In the rows, zero is written as 128.
Each path below is one point turned by a fixed rotation once a step. After each direction that follows a path, write how fast that rotation turns it, in deg/step (0 if it stays still).
Each turn is a multiple of 5 degrees from 10 to 175, or 0.
Each row of a path follows its step; steps can be skipped.
path 1
step 3: [133 132 128 122 119 116 128 129 129 120 124 130 120 126 120 135 139 121
 133 127 134 127 128 122 122 119 121 120 132 141 116 134 124 135 126 125
 129 124 127 127 141 128 127 123 130 132 134 119 134 118 129 131 134 123
 123 137 118 117 128 118 122 119]
step 4: [135 128 124 136 129 126 125 135 117 132 139 123 129 134 121 121 136 128
 125 137 127 131 123 116 136 121 124 123 124 134 127 124 116 119 121 131
 119 128 128 123 130 122 142 132 133 134 132 131 127 134 120 138 136 125
 134 130 128 126 120 128 136 142]
step 6: [121 137 118 123 120 131 119 131 124 126 132 131 116 126 139 127 119 132
 132 142 121 132 123 122 127 139 129 127 126 131 119 123 127 134 123 120
 121 121 137 119 123 118 124 135 125 132 135 123 133 129 125 137 132 122
 124 127 122 123 114 128 135 124]
step 7: [137 128 129 132 121 131 119 137 131 132 131 128 133 129 131 120 125 123
 127 121 126 127 131 121 136 117 132 118 131 132 123 124 133 121 130 129
 134 138 131 138 130 130 125 120 129 131 118 114 125 123 125 133 137 129
 124 131 120 126 118 110 138 117]
step 8: [125 119 135 127 121 118 131 152 126 130 122 129 120 133 135 136 137 127
 123 131 130 133 129 121 130 133 132 130 124 144 126 120 125 133 130 135
 125 124 127 124 121 133 131 137 118 134 127 126 129 125 119 133 123 131
 128 137 126 122 129 123 133 141]
step 9: [136 133 130 119 118 118 134 122 130 124 122 129 128 133 129 120 135 127
 129 121 120 131 120 125 144 126 134 123 134 129 133 124 125 125 115 128
 127 124 143 125 126 133 121 121 132 134 127 128 137 146 128 134 136 121
 128 132 134 124 128 121 125 127]
step 10: [118 122 126 119 125 119 128 139 130 128 139 132 131 136 129 141 122 139
 127 131 128 130 126 122 135 126 123 131 134 133 129 119 127 133 122 120
 111 126 129 142 138 119 124 123 134 133 127 124 128 123 132 126 122 118
 130 129 122 132 116 125 132 131]
step 11: [143 120 125 120 123 143 126 139 126 122 127 129 120 117 122 123 117 122
 133 124 120 129 123 121 124 126 133 129 124 135 130 127 120 128 123 127
 123 130 126 131 123 133 124 131 131 132 117 129 136 131 137 127 129 128
 139 133 138 116 117 121 135 126]
step 12: [133 123 142 129 119 122 128 130 128 129 138 129 124 127 138 128 127 125
 137 131 126 131 123 126 134 132 136 125 121 133 127 133 141 122 127 129
 123 132 134 140 121 124 120 127 127 118 132 133 138 115 122 137 125 118
 117 130 127 129 123 122 125 145]
step 13: [121 130 139 126 129 122 127 135 125 133 123 134 130 123 128 132 123 130
 128 126 115 131 122 130 139 140 133 115 123 133 123 116 121 123 135 124
 130 138 131 131 121 132 127 132 127 134 119 119 120 141 139 133 130 122
 136 124 129 125 121 127 117 129]
Directions:
[132 128 126 130 127 130 129 125 130 129 131 127 125 129 128 127 131 129
 130 130 127 128 129 131 130 125 128 128 129 129 128 126 127 127 127 128
 130 128 128 126 125 125 125 129 129 127 128 130 131 129 125 130 129 125
 127 128 128 129 127 129 128 126] : 135
[127 129 128 127 128 129 130 128 127 130 125 127 126 130 126 126 126 130
 127 129 126 126 128 128 126 129 130 126 127 132 129 129 130 130 126 133
 127 126 127 128 129 127 127 130 127 127 129 129 129 127 126 125 127 129
 128 129 131 126 128 127 125 125] : 125
path 2
step 0: [131 128 127 139 133 121 133 131 122 121 135 134 134 124 117 138 133 124
 133 126 129 115 127 125 133 119 135 134 134 128 135 125 114 129 130 130
 127 121 133 131 136 121 126 130 120 134 121 130 123 133 127 123 119 128
 134 137 114 141 126 126 127 122]
step 1: [130 125 134 137 122 124 114 126 125 124 132 126 134 123 127 130 145 126
 114 133 121 133 124 123 129 127 131 133 126 128 124 110 135 123 132 125
 118 135 132 111 124 132 135 126 126 126 131 132 129 124 122 121 123 134
 123 132 128 133 129 128 134 133]
step 5: [135 131 139 130 131 130 126 131 123 123 139 132 135 120 140 134 117 138
 123 118 130 120 124 126 133 139 127 125 131 137 128 121 119 133 129 133
 136 131 131 118 129 132 132 129 141 126 128 132 135 124 128 120 131 133
 137 123 126 132 129 132 115 131]
step 6: [135 131 128 128 125 133 139 143 133 128 133 134 125 123 132 131 123 137
 122 124 130 130 128 131 122 123 132 132 132 120 118 134 136 130 124 127
 124 139 132 134 115 117 133 123 123 126 137 133 123 126 127 119 116 129
 123 137 119 129 134 115 125 133]
step 7: [129 135 135 129 122 118 114 131 120 121 120 131 131 130 122 118 126 123
 133 134 134 131 140 134 133 131 135 145 125 126 130 128 117 140 125 133
 130 135 119 131 127 116 124 134 124 123 132 136 129 125 122 122 132 128
 125 124 127 134 130 124 127 130]
step 10: [121 129 130 131 126 135 112 125 129 123 131 130 128 120 130 123 130 132
 148 131 128 133 130 139 127 135 123 123 123 132 118 123 129 124 120 128
 133 126 129 127 117 116 128 128 126 137 139 132 130 124 124 122 125 139
 127 118 120 129 132 131 135 128]
step 11: [128 129 119 123 124 121 132 119 138 127 137 133 122 125 118 129 130 122
 135 116 125 124 137 121 138 129 134 131 137 137 126 135 129 123 118 134
 127 128 136 140 126 130 131 135 133 117 134 131 136 123 124 121 129 123
 119 123 129 126 122 128 123 134]
step 12: [125 133 144 119 126 127 124 131 124 127 130 138 130 123 132 128 132 126
 134 124 122 122 127 132 115 122 128 133 131 125 132 125 124 131 120 125
 135 116 130 119 130 131 125 128 133 116 125 140 128 131 131 131 107 129
 127 130 132 124 113 122 129 132]
step 13: [123 132 132 125 125 141 128 122 125 125 132 128 125 131 126 114 128 130
 125 120 129 138 134 127 123 141 120 127 132 124 126 126 129 129 136 116
 119 123 125 131 122 123 126 125 143 115 136 122 126 126 125 125 128 142
 120 130 124 140 130 128 129 128]
step 14: [130 120 131 114 134 118 128 126 128 129 125 133 109 125 127 122 119 137
 135 127 120 122 127 127 131 135 125 129 129 128 126 130 135 133 130 130
 133 125 123 136 121 122 124 126 135 126 118 140 132 135 122 124 130 119
 124 118 126 128 141 128 120 135]
Directions:
[128 128 131 131 127 127 130 130 129 127 126 126 128 129 128 127 125 130
 127 130 128 126 126 129 129 127 127 129 129 128 127 131 126 129 129 132
 127 132 125 130 125 129 127 128 126 128 125 126 127 128 129 129 127 130
 127 126 128 131 127 130 127 131] : 40
[128 131 128 129 127 129 127 127 128 124 128 130 131 127 127 127 128 130
 129 127 126 127 127 126 122 126 129 127 126 123 129 128 128 129 130 130
 126 129 128 129 128 127 126 127 127 130 129 126 126 129 128 125 129 127
 128 128 130 127 126 127 130 128] : 120
[128 128 125 128 133 129 129 131 129 129 128 130 129 129 128 129 128 128
 127 131 127 124 126 128 127 126 128 130 130 130 127 128 129 129 126 126
 125 127 128 129 128 128 128 123 127 128 128 130 128 128 127 127 127 126
 130 127 130 130 126 126 127 129] : 125
[128 126 127 127 129 129 127 130 128 127 127 126 125 127 129 127 128 131
 126 128 132 128 128 131 127 128 128 126 126 126 126 129 128 128 129 127
 124 128 129 127 126 127 129 130 130 129 129 128 130 130 129 124 126 128
 127 125 128 127 127 128 126 124] : 95
